In the rows, 128 means zero.
Z: 4 groups of rows, each row roughly a mix of its group's hidden directions; one row fits no group:
Z (113 x 11):
[[146 149 108 143 167 189  85 140  99 102 144]
 [158 119  71 149 133  96 157 179 119  99 107]
 [ 97 177 146 128 145 115 104  97 146  78 174]
 [134 101 163 138 114  63 106  83  99 137 106]
 [167  95 112 174 122  98 145  76 101 139 154]
 [132 128 136 176 119  86  93 102 110 148 188]
 [138 115 102 133 151 189 148 122 124  67  95]
 [116 150 155 160 148 109  99 164 145 189 161]
 [123 154 140  93 117 104  60 104 135 145  81]
 [146 156 152  95 137 136 170 179 151 112  79]
 [133 126 122 118 110 177 185 186 156 133 118]
 [ 92 127 118  84 126 149 145 144  76 149 183]
 [122 170 170 144 124 145 152 158 186  90 140]
 [138 181 146 133 183  84 153 121 154 157 138]
 [160  82 133 162  93 122 135 184 128  88 118]
 [130 152  96 122 175 123 120  92 155 184 164]
 [162  62  97 151 126 105 158 109 144  97 107]
 [105  66 116 122  79 162 130 141  92 103 144]
 [137 108 152 137 150  74  89 161  86 163 109]
 [160 147 147 129 183 152 145 119 194 146 133]
 [146  90 102 118 119  93 160 135 152  84  73]
 [120 136  95 119 100 181 143  58 131 132 149]
 [121  82 107 135 107 185 131 140  82  99 160]
 [152  75 102  91 118 125 174 102  94 117  98]
 [118  98 100 161  99 173 140 141  82  98 166]
 [142  60 135  88  95 144 166  97 137 142 127]
 [165  91 133 106 145 138 187 130 128 181 106]
 [148  83 140 133  75 101 109 165 107 153 167]
 [ 93 138 155  91 116  77  82 141 143 139  86]
 [116 110 123  94 101 157  85  87  70 138 143]
 [135 142 147 130  99 161 143 177 114 196 107]
 [117 133 150 123  92 106  89  86 125  97 190]
 [133 163 106 199 122 129 106  90 120  90 142]
 [160  84  92 193 147  98 146 124 124 137 113]
 [166 146 157 107 178 167 159 121 176 137 129]
 [133 173 133 102 144 126  68  81  98 156 127]
 [125 160  73 129 153 141 103 101 165  75 132]
 [146  77  83 179 149  91 138 138 114 132 102]
 [ 91  74 147 115 115 105 168 182 146 113 129]
 [116 135 148  88 105  90  80 111 150 148  75]
 [111 140 166 143 137 128 125  74 149  85 184]
 [147  61  84 131 168 161 144 133 125 117 154]
 [116 133  98 196 144 113  97 152 156  87 109]
 [ 92  72 152  81  83  99 131 135 131 135 111]
 [ 82 136 120  92 101 147 123 104  63 104 106]
 [134 110 123  86 112 171  67  94  93 131 119]
 [145 158 125 139  92 109 113 137 143 155  49]
 [156 129 151  94 110  83 141 141 108 184 170]
 [158  99 162 111  92 113 116 163 133 177 172]
 [146 104 103 138 138 105 150 113  57 178 124]
 [ 69 122 106 167 104 123  90 104 107  91 106]
 [124 187 124 145 128 178  91 137 128 179 139]
 [135 141 145  81 115 101 101  66 127 172 109]
 [ 82 168 142  90 104 129  81 123  98 102 155]
 [128  95 129 114  78 103 115 126  63 143 165]
 [110 184 153 122 166  68 125 119 129 161 139]
 [ 87 141 157  89 112 122 143 153  78 152 174]
 [120 144 103 202 104 115 169 155 127 104 145]
 [129 113 135 149 145 111 212 142 140 134 169]
 [127 172 118 150 184  92 148  77 150 134 128]
 [103 113 183  99 108 139  90  76 156 115 137]
 [126 184 109 171 156 152 129 142  91 168 105]
 [143 124 126 152 168 133 154 173 140 194 100]
 [152  70  87 151 149 104 160 141 112 140  87]
 [138 125 176  71 112 157 149 119 183 123 144]
 [152  84  80 148 137 108 159 113  78 131  95]
 [ 81 134  88 132 102  99 118 115  66 104 108]
 [143 165 143 157 150 137 102 198 154 146 102]
 [124 157 187 143  73 116 133  90 131 157 108]
 [123 169 143 137 202 117 121 177 144 117 135]
 [111 136 110 123  94  60 135 134  66 126 126]
 [179 136 126 125 170 147 176  87 148 154 152]
 [137 122 213 158 106  95 143 130 144 131 114]
 [130 127  80 121 181 152 122 186 144  99 146]
 [127 197 115 143 128 124  98 126 178  97  98]
 [142 157 106 139 125 103 119 135 179  83  69]
 [121 148 167 105 125 119 115 128 102 196 178]
 [133 165 138 136 135  49 141 151 152 165 128]
 [165  96 107 179 159 113 161 139 130 176 110]
 [122  88 119 111 133 191  91 161 103  91 130]
 [156 153 119 152 145 148 162 105  78 187 121]
 [163  93  99 146 152 124 176 130  98 169  91]
 [119 174 185 148 113 139 149 136 181  99 142]
 [ 95 170 132  88 139 146 118 161  78 169 115]
 [137 167 131 130 182 102 148  66 139 151 148]
 [138 136 122 132 160 114  99 210 113 156 105]
 [113 100 130 113 126 123 118 163 196  76 107]
 [153 127 151 103 107  79 159 116  66 136 155]
 [115 123  72 108 148 136 104  67 108 106 161]
 [153  68 140 154 124 157 141  71 118 154 147]
 [126  86  96  89  99  93 168 110 117  98  95]
 [119  97 108 180  85  84 104 165 118 107 123]
 [152  97 156 159 152 171 157 181 156 137 144]
 [170 108 124  92 158 196  95 115 135 119 115]
 [159  92 151 116  97 116 112 151 127 178 184]
 [158 166 126 110 181 164  90  93 106 144 145]
 [ 88 144  95 108 101 128 131 168  97 100  73]
 [129 129 183 109 137 170 105 114 176 169 152]
 [161  69 116 129 112 173 165 139 162 105 113]
 [113 125  88 109 153 177 128  70  87 112 135]
 [159 109 118 163 172 177 117 178 144 153 135]
 [162 141 167  98 132 116 142 169 170 180 144]
 [143 131 170  83 100  98 135 143 107 181 164]
 [156 105 193 156 110 133 130 164 172 106 119]
 [ 98 129  75 140 107  78 113 113  73 130 138]
 [135  72 113  75 136 119 165 154 112 147  89]
 [150 134 140  92 121  92 132 132 118 196 177]
 [161 183 105 166 168 162 110 110 107 125 152]
 [131 126  91 210 153 109 112 148 140 117 109]
 [108 134 112 182  86  95 181 126 111 129 159]
 [ 96 155 153 116 158 143 131 171 122 112 196]
 [144 138 183 171 143  81  81 128 133 140 107]
 [ 97  95  78 170 108 125  75 114 115 131 152]]

the three rows of each list that fit no group, in list order (the others fit one group, some only roughly):
    k12: [161 133 127 139 145 214 160 133 138 125 110]
    k220: [141 133 119 138 142  73  86 175  91 167 127]
    k873: [171 128 144 127 125 179 174  97 177 122 113]
    k842: [ 95 133 164  91 138  53 143 128 146 149 123]
    k973: [144 174  99 185  92 131  90  98 128 120 111]
    k429: [111 114 126 144 151 106 177 191 133 162  94]
    k739: [142 177 109 157 156 166  81 160 147 156 120]
    k573: [ 81 106 144 151  73 148  81 124 106  99 119]
    k796: [113 148  90  95 152 139 117 199 102 155 135]
    k879: [107 137 199 127  95 142 181 145 139 128 148]
    k64: [122 119 101 192 140  84  85 135  99 137 151]
    k978: [ 93 137 115 146  58  92  96 107 114 127  99]
 -> k12, k220, k429
    k860: [168 123 157 110 110 148 170  67 126 150 160]
    k499: [129 154 123 138 105 132 149  87 183  68 113]
    k659: [124 141 144  97 157 138 131  57  98 159 162]
    k938: [161 166 115 190 149 121 179 119 146 130 146]
    k584: [123  90  57 148 151 122 105 110  83 139 129]
    k956: [122 174 121 155 150 197  97 136 142 132  96]
    k380: [ 93 128 152 155 109 153  83 115 138 111 194]
    k827: [109 142 102 172 131 162 126 143  74 104 178]
    k178: [139  78 124 132 104  97 120  55 103 132 112]
    k70: [125 134 115 141 168 188 119 160 143 127 187]
 -> k584, k956, k380
    k528: [119 185 144 102 142 187 139 145 156 124  91]
    k977: [118  90 152  46 106 113 127 128 152 109 134]
    k919: [152 140 149 110  96 169 144 126 110 194 164]
    k731: [ 76 165 177 141 117 132  93 150 125 130 173]
    k727: [110 176 111 158  87  85 100  96  93 137 124]
    k907: [116 114 146 105  62 131 117 181  88 121 112]
    k362: [135 141 148 103  77 120 120  96  61 156 140]
    k179: [105 151 164  77 183 103  94 137 119 151 135]
    k361: [136  99 140  94 149 114 162 152 107 201 116]
    k689: [117 115  44 160 124 105 120 148 106 107 117]
    k803: [ 93 114 112 105  72 110  95 151  84 161 144]
    k395: [108 165 102 175 116 140  80 151  87  98 137]
 -> k919, k731, k362
    k273: [141 101  81 160 162 155 132 171  84 145 146]
    k412: [120 177 123  87 141  87 140 147 146 188 127]
    k775: [158 149 151 130 159  84 168  75 104 121 152]
    k52: [101 148 100 172  76 114 106 117  74 128 142]
    k558: [103 133  85 152 124  76  92 100 115 163 162]
    k4: [128 136  85 157 133  69 179 144 122 122  93]
    k84: [105  90 166 117  66 150  87 147 110 134 141]
    k343: [107  85 130  83 105 163  73 140 109 111 105]
    k153: [ 90 132 142  97 121  99 134  78 102  94 178]
    k10: [119 179 124 140 143 182 100 104 135 159 175]
    k400: [130 163  97 196 106 132 105 156 133  92 104]
    k832: [141 163 157 106 102 170 142  65 118 110 154]
    k582: [136  77 133 182 101  98 137 120 156  83 112]
    k991: [105 178 111 182  88  85 117 112 108 133 129]
 -> k273, k4, k582
    k192: [149  65  96 142 186 122 102 121 106 134 140]
    k49: [160  75  86 149 170 125 112 102 148  93 117]
    k723: [170  95 122 108  90 142 147  80 167 140  91]
    k14: [110 116 103 100 160 140 139 187 110 148  72]
    k754: [113  95 121  61 102 124 136 118 119  69 115]
    k108: [115 161 124  70 104 163 106  92 110 143 170]
    k829: [108 144 169 147 105 136  95 118 119 123 205]
    k720: [128 131 105 144 160 151 125  87 168  69 164]
    k85: [ 94 101 125  85 103 108 147 196 148 146 123]
    k990: [126  99 149 123 130 215 104 117 155 117 133]
    k445: [116 163 107 185 121 108  84 103  88 118 154]
    k236: [127  85 122 137 149 181 146 180 114  91 153]
    k225: [106 168 124 187 126 109  73 125 125 107 160]
    k676: [176 139 103 120 177 100 156 115 139 171 163]
    k105: [132 104  98 161 154  95 133 148  75 181 116]
 -> k108, k829, k85
    k232: [102  89 135 154  90 149  88  99  83  95 139]
    k250: [135 128 134 114 169 141 169 103  93 152 193]
    k48: [152 159 180 104 164 103 157  78 126 137 146]
    k91: [124 157 149 144 144 149  97 180  99 188 137]
    k79: [ 95 128 112  85 124 102 164 158 135  63 135]
    k915: [107 159 135 148 106  65 134 159 169 131  89]
    k892: [ 95 173  99 136 129  58 125 130 125 166 119]
    k291: [104 192 134 118 130 139 134 152 172  78 149]
    k506: [108 139 152 119 129 106 162 151 170  56 144]
    k569: [146 161 122 164 150 143  64 123 127 173  99]
    k969: [141  73  99 104 100 133  97 135  98 138  73]
    k686: [ 98 187 120 101 145 120  75 123 155  92 114]
    k32: [ 94 158 109 192  80 109 119 143 137 134 157]
    k484: [140  92 148  71 102 110 146  93  92 149 162]
 -> k969, k686, k32
    k760: [135 172  87 190 130 149 100 145 109  95 123]
    k397: [135 108 143 107  96  73  83 168  98 109 107]
    k877: [157 102  96 132 160  84  96 168 132 124  79]
    k109: [ 77 117 108 113  86 153  92 108  74 116 127]
    k917: [140 106  95 167 129 133 110 188 184 135 119]
    k510: [146 112  92 158  74 171 127  92  90 116 139]
    k193: [140 119 142 123  79  80 145 107 138 120  61]
    k894: [126  91 135 112 136 174 180 155 119 140 182]
    k340: [167  85 164 164 112 104 135 109 139 141  74]
    k874: [148 126 204  94 112 131 130 135 146 170 156]
    k636: [100 165 139 138 105 112  73 103 101 105 177]
    k29: [152 187  98 115 162 161 160 136 142 150 164]
    k451: [117 158 164 113 127  65 144 181 105 142 142]
 -> k397, k29, k451
    k577: [111 175 152 134 113 175 131  87 157 112 174]
    k148: [126 177 170 159 155 124 101 177 164 115 133]
    k515: [140 184 104 167 142 176 149 108 109 118  93]
    k939: [ 79 175 118  94 120 143  93 142  83 100 116]
    k15: [135 166 106 147 173 153  89 180 157 115 145]
    k92: [140 150 128 115 104  94  87  65 163 125  96]
    k31: [160 100 107 168 114 145 119 131 150  89  65]
    k705: [105  97 133  83 146 182 139 117  80  94 135]
    k958: [160 137 102 190 115 139 187 141 154 115 136]
    k847: [115  72 144  67 134 170 101 145 113 117 131]
 -> k92, k31, k705
    k239: [117 128  99  69  94  84 144 135  94 131  88]
    k382: [129  73 183  89 104  88 120 113 120 148 128]
    k441: [107 128 109 134  82  86 122 185 107 109  88]
    k453: [139 139 155 132 144  85 128 102 145 185 184]
    k626: [159  88 126 141 126 140 199 141 177 123 125]
    k319: [110 175 103  92 142  90 162 107  79 130 110]
    k776: [108 152 119 103 126  44 116 127  91 142 132]
    k837: [139 163 111  77 133 179 162 106 161 134 100]
    k673: [169 159 115 141 185  90 172 117 155 134 130]
    k621: [147 113 166 147 122  96 146  97 177  81  95]
    k762: [107 114  94 174  65 150 127 139  90 102 130]
    k151: [141  72  92 132 117 181 154 102 110 154 151]
    k527: [117 141 163 120  70  93 169 146 131 128  80]
    k93: [142 140  68 122 159  90 147  96  90 149 156]
 -> k382, k776, k837
    k770: [145 118  97 153 118 164 103  54 118 156 116]
    k168: [115  57 118 105 138  99 144 157 167 157 145]
    k475: [ 85 142 148  97 130 135  91 191 166 115 133]
    k464: [115 137 137 142 157 116 117 200 168  95  98]
    k289: [150 151 102 159 182 107 137 131 191 148 129]
    k329: [136 149  94 201 153 144 129 140 148 104  90]
    k6: [100 110 109 136 124 159  99 126  59  82 146]
    k761: [136  89  87 147 141 103 167 119 158  70 138]
    k841: [101  90 128  68 118  90 117 145  81 149 136]
    k574: [121 142 172  98 124 128 150  80  65 103 133]
 -> k168, k6, k761
    k512: [159  88 120 142 151 114 150 170 167  81  98]
    k352: [152 114 145 142 113  69 119 148 120 143  59]
    k742: [ 98 198 150 112  95 107 113  94 146 103 128]
    k466: [139  87 111 153 126 101 127 130  98  99  55]
    k468: [163 138 104 185 113 108 173 133 177 120 111]
    k486: [144 153 161  97 159 117 147  74 125 169 166]
    k521: [111 133 133  86 112 172  95 132  89  78 161]
    k998: [138 123 105 111  84 148  69  82 115 133  92]
    k265: [140 140 165 149  89  98 146 110 171 104  74]
    k982: [114 115 143 149 138  69 121 149 144 167 188]
    k65: [ 98 135 101 109 130 110 111 144  43 148 120]
    k298: [146 167 132  96 160  89 157 109 117 176 165]
    k914: [137 119 193 112  79  84 136 146  97 135 139]
    k275: [108 136 141 124 150 198 113 137 168 110  82]
 -> k466, k521, k982
    k531: [124 179 129 100 186 149 152  91 156 143 109]
    k695: [161 127 132 111 169 148 134  83 141 173 180]
    k909: [158 113  78 183 122 117 115  84 142 110  95]
    k33: [168 168 137 139 118 117 176  98 137 169 172]
    k83: [146 157  88 150 159 111  78 137 156 107  81]
    k36: [135 205 117 141 122 162 102 151 165 138 110]
    k477: [127 126 151 113 138 201 138 142 155  89  86]
    k312: [122  87 181 130  66 137  99 142 103 124 142]
    k317: [ 83 144 160  89 135 149  86 148 100 111 172]
    k228: [107 138 109 190 136  84  77 141 118 127 157]
    k905: [128 144 169 157 115 168 134  65 146 133 168]
 -> k909, k33, k317
    k646: [123 166 123 135 182 158  95 135  81 124 170]
    k925: [143  93 133 127 119 124  79 149  92 196 125]
    k801: [107  98 142 105 148 100 116 137  62 150 174]
    k471: [120 149  99 160 195 145 125  82 108 109 109]
    k543: [112 104 113  93 153 134 144 191 137 145  74]
    k888: [154  86  82 151 149 190 135 105 146 124 144]
    k154: [178  99 119 133 124 138 188  75 112 137 118]
    k182: [115 177 126 139 173 131  98 123  74 132 172]
    k930: [119  83 111 109  79 174  92 152 100 140 148]
    k210: [129 111 162 132  84  71 160 164 162 145 126]
    k576: [146  83 135  88  90 113 134  78 134  90 155]
    k357: [133 120  96 154 113  66 104 140 118 172 171]
 -> k925, k471, k210
    k746: [156 125 118 178 151  69 126 115 154 154 168]
    k736: [164 112 136  97 136 168 191 120 154 138  91]
    k95: [133 154 156  78 160 126  74 140 170 153 125]
    k788: [144 124 134 147 116 147 110 153  90 205  96]
    k81: [106 165 106 145 137  71 157  76 135 157 121]
    k529: [ 97 143 145 129 148 136 108  76 116  96 193]
    k134: [113 126 116 108 121 101 114 118  43 161 145]
    k491: [140  85 108 154 143  81 133 148  94 186 134]
    k476: [113 161 173 141 141  99 115 129 191 169 132]
    k979: [152 191  97 181 127 124 136  91 115 145 144]
    k5: [147  89 125 108 118 155  95 117 125 179 187]
    k744: [113 149  95 187  78 125 103 148 116  95 108]
    k125: [123 133 157 167  95 166 103  85 150  87 158]
 -> k95, k81, k125
